128 stands for zero in the data rows.
Every row has a hidden score from 0 to 30. What is each row's score? 15 is about the middle. The score is a weighted sum of the row's numbers plus the product of two more (or one squared), each taken from its middle value.
[110, 122, 130, 134, 127, 129, 124, 98, 132, 110, 108, 129, 132, 104, 94, 97] 9
[130, 150, 109, 102, 143, 127, 121, 113, 108, 130, 127, 120, 148, 131, 115, 103] 20
[135, 137, 114, 100, 148, 147, 108, 118, 133, 124, 132, 115, 132, 120, 157, 135] 23
[118, 95, 148, 163, 106, 131, 146, 97, 151, 131, 116, 119, 114, 137, 138, 125] 9
[140, 133, 117, 118, 127, 130, 111, 105, 129, 92, 120, 115, 128, 127, 115, 125] 14
[127, 155, 125, 110, 137, 119, 123, 133, 124, 164, 118, 122, 120, 134, 131, 98] 22
[123, 115, 130, 110, 121, 117, 115, 116, 123, 102, 139, 101, 114, 94, 159, 145] 12
[140, 137, 118, 102, 111, 123, 100, 152, 109, 109, 148, 120, 120, 115, 97, 115] 17
[130, 147, 101, 102, 133, 140, 106, 145, 112, 124, 124, 113, 154, 107, 135, 119] 24
[125, 112, 147, 128, 108, 124, 127, 127, 118, 88, 142, 109, 92, 103, 170, 149] 11
[100, 135, 134, 154, 142, 146, 160, 99, 133, 120, 100, 122, 125, 98, 123, 99] 6
[135, 133, 127, 108, 106, 94, 130, 131, 108, 148, 128, 123, 102, 134, 120, 130] 20
[127, 111, 117, 117, 116, 137, 123, 130, 126, 115, 79, 112, 120, 121, 96, 126] 21
[161, 119, 142, 146, 138, 125, 145, 170, 98, 103, 151, 158, 124, 95, 144, 159] 7
[111, 137, 140, 142, 139, 101, 120, 137, 110, 159, 112, 142, 142, 125, 128, 114] 14
[128, 109, 133, 94, 82, 103, 157, 163, 114, 103, 157, 141, 106, 131, 165, 173] 14
[118, 141, 110, 104, 126, 113, 117, 126, 90, 123, 148, 98, 156, 124, 93, 111] 22
[107, 97, 131, 105, 83, 89, 124, 112, 143, 104, 116, 101, 100, 105, 101, 154] 1
[106, 156, 127, 136, 154, 118, 119, 110, 101, 152, 117, 147, 184, 125, 147, 129] 11
[140, 118, 143, 153, 116, 129, 134, 141, 136, 116, 137, 113, 101, 131, 151, 148] 10
[116, 112, 134, 93, 108, 99, 119, 150, 118, 131, 160, 115, 114, 132, 125, 148] 11
[151, 122, 136, 151, 123, 126, 119, 125, 146, 115, 132, 100, 85, 148, 160, 143] 11
[143, 144, 113, 144, 126, 153, 139, 125, 142, 151, 144, 123, 157, 145, 135, 146] 22
[130, 111, 127, 136, 122, 100, 124, 134, 136, 155, 152, 111, 116, 151, 111, 154] 14
[133, 146, 109, 115, 135, 137, 119, 134, 122, 132, 117, 118, 132, 125, 118, 100] 21
[118, 137, 156, 129, 115, 135, 111, 125, 123, 174, 102, 163, 152, 118, 187, 109] 24
[129, 113, 128, 134, 113, 115, 167, 143, 111, 135, 148, 113, 86, 146, 131, 162] 17
[138, 116, 132, 98, 97, 116, 127, 152, 121, 134, 149, 127, 98, 125, 121, 139] 18
[107, 105, 149, 118, 103, 124, 126, 132, 115, 95, 150, 105, 109, 106, 147, 136] 8
[166, 126, 129, 87, 103, 116, 153, 195, 144, 114, 171, 167, 122, 125, 166, 162] 10
[159, 163, 127, 96, 165, 134, 113, 177, 144, 141, 95, 115, 174, 137, 208, 145] 9
[143, 137, 115, 93, 140, 139, 110, 125, 125, 129, 136, 107, 124, 117, 163, 139] 24
[97, 140, 129, 125, 139, 114, 124, 129, 102, 140, 127, 108, 127, 131, 111, 117] 18
[140, 111, 140, 191, 128, 155, 155, 97, 174, 154, 119, 159, 140, 164, 111, 104] 10
[89, 152, 125, 133, 145, 111, 115, 128, 107, 156, 124, 125, 162, 136, 132, 111] 18
[114, 112, 151, 124, 112, 124, 127, 119, 125, 97, 129, 99, 108, 106, 147, 134] 8
[122, 138, 126, 145, 144, 143, 129, 102, 140, 119, 123, 136, 149, 115, 105, 107] 10
[115, 156, 112, 123, 152, 128, 114, 115, 106, 129, 127, 134, 185, 119, 135, 133] 16
[124, 161, 137, 110, 133, 106, 125, 121, 116, 162, 102, 125, 124, 143, 148, 101] 23
[134, 118, 138, 128, 124, 124, 104, 120, 142, 98, 137, 101, 122, 107, 167, 151] 7
[107, 111, 125, 101, 96, 104, 112, 105, 128, 106, 124, 107, 122, 94, 81, 133] 10
[158, 124, 133, 104, 99, 133, 147, 200, 152, 116, 179, 184, 104, 138, 159, 150] 14
[105, 129, 130, 113, 122, 128, 122, 120, 102, 105, 128, 96, 121, 92, 107, 106] 13
[110, 156, 127, 129, 161, 128, 119, 98, 120, 120, 109, 145, 155, 103, 139, 117] 10
[156, 119, 158, 145, 128, 154, 146, 187, 112, 93, 160, 170, 107, 101, 168, 143] 7
[136, 119, 123, 123, 105, 125, 108, 136, 112, 102, 120, 105, 102, 100, 107, 127] 16
[145, 108, 135, 114, 95, 103, 167, 177, 122, 114, 182, 161, 114, 159, 166, 192] 10
[128, 143, 121, 134, 145, 127, 108, 87, 144, 112, 116, 149, 165, 108, 112, 112] 9
[112, 104, 138, 120, 107, 115, 131, 127, 115, 108, 150, 106, 102, 105, 156, 146] 11
[138, 139, 114, 128, 128, 140, 117, 134, 125, 118, 112, 115, 124, 124, 120, 111] 19
[108, 122, 131, 108, 105, 91, 125, 114, 110, 130, 113, 112, 113, 108, 102, 136] 14
[132, 152, 124, 130, 131, 96, 119, 149, 130, 183, 147, 123, 139, 158, 121, 116] 18
[135, 164, 114, 109, 150, 138, 113, 144, 134, 142, 131, 129, 123, 141, 139, 94] 21
[113, 148, 110, 118, 154, 125, 112, 118, 94, 133, 133, 127, 180, 116, 110, 120] 20
[157, 146, 127, 144, 139, 141, 109, 149, 126, 112, 136, 124, 113, 144, 166, 128] 17
[120, 119, 121, 147, 120, 101, 130, 123, 136, 151, 123, 131, 116, 144, 101, 142] 15
[172, 140, 117, 140, 167, 136, 103, 95, 155, 102, 124, 168, 140, 147, 111, 100] 12
[114, 114, 119, 143, 121, 104, 123, 113, 134, 149, 117, 139, 127, 137, 90, 131] 16
[168, 135, 138, 141, 121, 125, 107, 182, 132, 106, 163, 168, 89, 127, 143, 136] 12
[149, 127, 133, 94, 110, 142, 154, 192, 141, 104, 167, 169, 104, 123, 151, 137] 16
[107, 164, 132, 120, 150, 121, 140, 140, 119, 162, 126, 126, 124, 147, 130, 100] 18
[127, 104, 138, 154, 110, 129, 141, 89, 173, 139, 121, 138, 133, 143, 114, 111] 8
[143, 149, 114, 97, 161, 131, 116, 105, 108, 112, 124, 134, 156, 121, 114, 88] 17
[114, 100, 134, 92, 94, 110, 106, 135, 122, 115, 163, 105, 130, 119, 120, 158] 12
[105, 164, 136, 131, 159, 123, 118, 126, 130, 172, 120, 113, 128, 132, 134, 91] 18
[150, 129, 140, 147, 119, 132, 117, 150, 113, 95, 143, 124, 90, 127, 177, 147] 15
[130, 151, 122, 118, 139, 140, 130, 137, 131, 150, 106, 117, 116, 113, 131, 92] 23
[129, 90, 130, 117, 106, 109, 139, 149, 118, 124, 167, 113, 92, 152, 137, 186] 14
[162, 109, 125, 100, 110, 96, 132, 161, 107, 108, 164, 149, 97, 133, 130, 179] 15
[152, 133, 144, 131, 128, 161, 138, 189, 128, 82, 159, 160, 102, 103, 146, 115] 9
[128, 149, 111, 120, 133, 126, 124, 119, 114, 137, 138, 117, 140, 139, 119, 122] 19
[115, 173, 117, 113, 161, 147, 120, 150, 153, 165, 134, 128, 148, 152, 138, 125] 21
[132, 124, 122, 155, 126, 96, 139, 125, 133, 159, 130, 129, 108, 155, 103, 145] 15
[146, 111, 122, 95, 95, 112, 137, 168, 130, 129, 151, 136, 87, 129, 123, 147] 16
[109, 95, 143, 126, 102, 118, 140, 126, 124, 104, 153, 110, 93, 114, 161, 151] 9
[113, 142, 136, 140, 146, 101, 113, 121, 122, 161, 98, 168, 147, 107, 139, 96] 13
[144, 123, 135, 161, 138, 153, 132, 119, 142, 124, 132, 124, 117, 145, 133, 106] 13
[126, 74, 134, 152, 140, 138, 143, 161, 137, 143, 173, 102, 109, 186, 133, 200] 23
[125, 173, 110, 110, 164, 155, 112, 150, 149, 136, 147, 117, 171, 141, 136, 153] 24
[103, 128, 122, 103, 125, 115, 99, 132, 98, 125, 150, 99, 151, 116, 93, 109] 23
[113, 161, 113, 113, 153, 137, 107, 130, 128, 158, 103, 121, 152, 125, 151, 121] 25
[133, 127, 127, 151, 141, 144, 123, 93, 141, 116, 117, 146, 150, 118, 88, 102] 10
[122, 126, 138, 117, 127, 121, 99, 121, 127, 104, 137, 99, 126, 98, 153, 138] 10
[104, 104, 136, 162, 107, 124, 173, 104, 145, 131, 103, 124, 131, 146, 135, 141] 8
[157, 137, 113, 102, 158, 142, 114, 92, 143, 106, 123, 128, 145, 132, 169, 147] 22
[119, 83, 128, 152, 133, 126, 135, 127, 144, 137, 135, 122, 102, 164, 110, 174] 15
[138, 101, 147, 192, 126, 158, 161, 99, 181, 162, 121, 157, 142, 175, 125, 112] 11
[104, 102, 129, 118, 101, 106, 139, 144, 113, 114, 148, 102, 95, 123, 134, 150] 12
[119, 132, 132, 126, 122, 111, 151, 143, 107, 146, 135, 114, 96, 135, 127, 136] 18
[147, 138, 109, 95, 145, 133, 118, 88, 131, 104, 118, 139, 151, 119, 110, 109] 19
[118, 110, 148, 126, 114, 124, 125, 120, 126, 88, 142, 100, 108, 102, 162, 141] 6
[140, 107, 135, 105, 87, 101, 164, 171, 118, 109, 170, 152, 111, 146, 165, 183] 11
[108, 123, 127, 126, 117, 133, 129, 112, 103, 120, 84, 110, 124, 95, 112, 105] 17
[105, 168, 133, 127, 153, 126, 145, 151, 134, 174, 141, 131, 129, 166, 133, 103] 18
[131, 165, 119, 124, 136, 120, 125, 154, 149, 162, 152, 136, 139, 159, 128, 114] 16
[103, 154, 141, 140, 156, 148, 153, 100, 119, 118, 97, 129, 133, 97, 124, 92] 6
[126, 134, 126, 126, 127, 92, 127, 157, 128, 166, 162, 124, 120, 157, 118, 134] 15
[110, 107, 132, 96, 98, 95, 124, 134, 112, 118, 148, 103, 103, 122, 120, 152] 11
[115, 122, 136, 105, 111, 120, 98, 120, 114, 104, 139, 93, 124, 102, 126, 131] 12
[106, 114, 130, 106, 112, 109, 125, 138, 117, 118, 146, 105, 99, 123, 132, 146] 13
[103, 108, 142, 133, 108, 134, 124, 122, 117, 102, 128, 96, 110, 106, 135, 120] 10
[118, 162, 114, 118, 141, 123, 120, 131, 124, 142, 141, 115, 172, 140, 141, 134] 20
[142, 122, 135, 126, 95, 112, 126, 152, 114, 159, 161, 128, 103, 158, 110, 157] 20
[115, 113, 149, 125, 119, 126, 123, 117, 124, 91, 140, 101, 112, 103, 158, 134] 7
[119, 141, 148, 133, 118, 132, 116, 137, 112, 177, 111, 147, 148, 135, 167, 118] 22
[122, 111, 104, 111, 106, 170, 140, 107, 168, 108, 81, 162, 136, 141, 115, 130] 29
[105, 96, 137, 115, 94, 109, 115, 104, 153, 99, 130, 109, 119, 106, 129, 158] 3
[129, 143, 148, 108, 143, 130, 115, 112, 130, 148, 103, 159, 175, 116, 227, 120] 25
[128, 142, 111, 160, 163, 155, 121, 86, 138, 125, 107, 167, 171, 127, 115, 127] 10
[127, 93, 129, 129, 109, 109, 138, 145, 119, 134, 166, 103, 88, 153, 137, 181] 15
[118, 142, 130, 143, 146, 124, 114, 124, 115, 167, 152, 116, 158, 118, 106, 99] 24
[142, 147, 122, 164, 171, 150, 112, 85, 144, 127, 114, 184, 187, 121, 140, 147] 7
[181, 138, 116, 128, 153, 141, 116, 98, 169, 96, 122, 154, 129, 164, 143, 135] 17
[108, 133, 123, 111, 134, 126, 100, 125, 96, 119, 141, 107, 154, 105, 91, 101] 20
[138, 149, 112, 115, 137, 128, 126, 120, 108, 125, 141, 111, 149, 136, 118, 114] 18
[167, 117, 137, 194, 145, 159, 157, 104, 182, 160, 141, 174, 138, 181, 128, 115] 11
[180, 123, 129, 121, 105, 102, 137, 203, 155, 124, 184, 186, 105, 144, 153, 171] 3
[172, 121, 135, 109, 103, 120, 150, 194, 146, 120, 181, 186, 117, 147, 153, 170] 11
[147, 97, 120, 116, 129, 128, 131, 129, 128, 122, 91, 106, 124, 116, 119, 140] 18
[162, 143, 112, 123, 145, 138, 118, 102, 143, 93, 119, 139, 127, 148, 128, 119] 18
[164, 118, 140, 108, 114, 122, 154, 195, 129, 94, 173, 182, 119, 117, 165, 170] 10
[120, 104, 116, 141, 90, 136, 126, 89, 168, 156, 109, 162, 129, 153, 108, 156] 23
[131, 87, 126, 132, 124, 136, 121, 139, 148, 142, 156, 117, 111, 163, 103, 184] 17
[149, 132, 122, 146, 138, 144, 121, 97, 177, 88, 98, 160, 129, 145, 120, 132] 12
[119, 138, 132, 128, 128, 114, 153, 153, 119, 151, 151, 126, 101, 150, 130, 135] 16
[114, 152, 133, 146, 157, 146, 134, 96, 136, 121, 113, 145, 153, 104, 121, 117] 7
[128, 107, 116, 140, 119, 108, 119, 135, 140, 143, 144, 116, 112, 160, 97, 165] 16
[125, 145, 119, 140, 162, 160, 125, 109, 124, 112, 119, 136, 151, 113, 112, 125] 14
[150, 102, 116, 108, 117, 116, 129, 158, 104, 124, 95, 102, 119, 109, 102, 146] 20
[157, 145, 112, 124, 153, 140, 119, 107, 135, 113, 124, 120, 154, 136, 148, 129] 17
[103, 113, 138, 109, 110, 118, 115, 132, 107, 103, 151, 99, 125, 105, 124, 124] 11
[148, 129, 98, 143, 130, 163, 131, 162, 140, 88, 105, 123, 99, 167, 108, 135] 20
[135, 147, 114, 98, 152, 130, 115, 107, 116, 112, 122, 121, 148, 120, 117, 100] 17
[152, 105, 136, 116, 97, 103, 123, 153, 112, 105, 165, 145, 83, 119, 129, 166] 14
[168, 141, 120, 155, 139, 143, 118, 154, 138, 119, 126, 124, 117, 151, 173, 139] 17
[150, 114, 137, 120, 104, 107, 169, 180, 124, 117, 193, 169, 119, 168, 167, 201] 9
[116, 107, 149, 135, 112, 150, 142, 125, 127, 112, 139, 103, 109, 113, 141, 124] 12
[112, 160, 134, 120, 142, 116, 140, 140, 120, 153, 132, 130, 114, 146, 129, 106] 16
[123, 125, 129, 97, 105, 102, 132, 121, 95, 124, 112, 109, 105, 109, 107, 132] 20
[135, 107, 133, 95, 90, 94, 152, 160, 111, 103, 152, 137, 112, 133, 146, 170] 11
[113, 131, 115, 108, 111, 111, 110, 132, 92, 134, 151, 100, 155, 126, 97, 117] 24
[115, 138, 127, 126, 126, 105, 135, 146, 115, 154, 143, 115, 118, 142, 116, 125] 17
[110, 175, 134, 127, 158, 123, 140, 152, 129, 179, 137, 130, 135, 161, 136, 98] 18
[109, 151, 124, 129, 141, 119, 130, 110, 105, 144, 129, 141, 196, 130, 157, 137] 10
